In the rows, 128 means zero.
Each named turn below is shown by a few rows before and after it. Which turns, in which order, take the first row of each later pair to the second? The first pair is answered.
ros (before |-> after):
[141 125 131 124 147 116 130 133 102 132 128 165  83 103 128] |-> [150 131 121 113 118 130 153 153 107 121 140 179 114 108 123]
[135 114 116 158 132 141 108 148 124 132 120 131 126 169 109] |-> [140 112 138 146 152 140 116 122 122 123 100 114  95 121  96]
[184 111 129 147 134 105 118 108 170 104 137 136 127 108 143] |-> [185 113 124 144 118 110 127 118 176 100 153 144 147 120 139]
sir (before |-> after):
[120 150 126  87  93 179 174 149 119 119 137 133 134 112  98] |-> [135 125  97 106  88 156 146 146 142 130 154 149 166 167 106]
[131 136 126 112 146 128 133 127 113 126 124 130 112 134 119] |-> [129 137 119 117 140 134 134 132 114 120 127 134 119 136 116]
[116 138 105 138 116 136 118 173  95 141 150 137 143 175 154] |-> [114 130 107 147 137 121 102 158 104 150 141 129 127 180 154]
[120 117 120 141 123 106 110 106 149 145 126 123 128 133 127] |-> [119 125 133 139 134 114 122 105 137 142 119 113 111 110 130]
sug (before |-> after):
[131 138 134 113 123 149 149 151 115 127 136 134 127 105 130] |-> [119 139 132 131 153 134 118 148 105 142 125 120 100 126 144]
[100 122 149 140 177 124 101 130 129 145 114 132  54 110 141] |-> [128  87 130 157 160  98  94  98 179 145 129 144  94 123 127]
[149 147 122  48 135 124 107 126 114 101 161 122 132 103 121] |-> [143 152 126  54 152 119  91 132 101 110 156 116 111 109 131]
[123 146 116 128 136 140 120 153 117 154 132 132 128 164 139] |-> [131 131 108 132 132 130 113 143 130 150 132 131 142 169 132]
Then:
Between the rows of a pair lie 2 to 4 turns.
[ 96 111 129 147 142 108  99 154 151 170 130 136  98 184 159] |-> [113 102 109 130 102 118 134 154 176 157 148 161 155 180 138]
ros then ros then ros then sug
[101 171 122  86 111 161 150 148 122 136 138 123 103  77 124] |-> [113 155  82  97  86 148 139 164 140 137 159 146 152 145 128]
sir then sir then sug
[110 185 148  90 111 167 162 184  59 109 126 126 127 107 147] |-> [135 142  91 126 113 112  90 164 115 132 146 148 184 218 160]
sir then sir
[122 142 159 112 132 147 147 148 112 113 119 119 112  88 134] |-> [138 130 125 110 105 147 158 154 136 110 138 144 174 129 124]
sug then ros then sir
[129 145 106  94  83 136 179 140 152 112 153 147 193  73  81] |-> [ 69 190 136 116 155 142 122 179  65 144 119 103  81  99 129]
sug then sug then sir
[116 151 121 129 121 157 147 197  87 112 106 147 136 125 128] |-> [117 140 102 147 129 136 115 196 105 122 113 152 149 167 138]
sir then sug
[ 90 147 127 140 150 120  97 168  85 156 154 134 133 199 158] |-> [105 149 127 108 102 158 158 173  97 128 173 151 183 159 136]
sug then sug then sug
[103 167 139 123 123 166 150 184  90 133 138 119 128 132 123] |-> [141 109 110 140 100 127 145 135 170 128 149 144 191 152 101]
sug then sug then sug
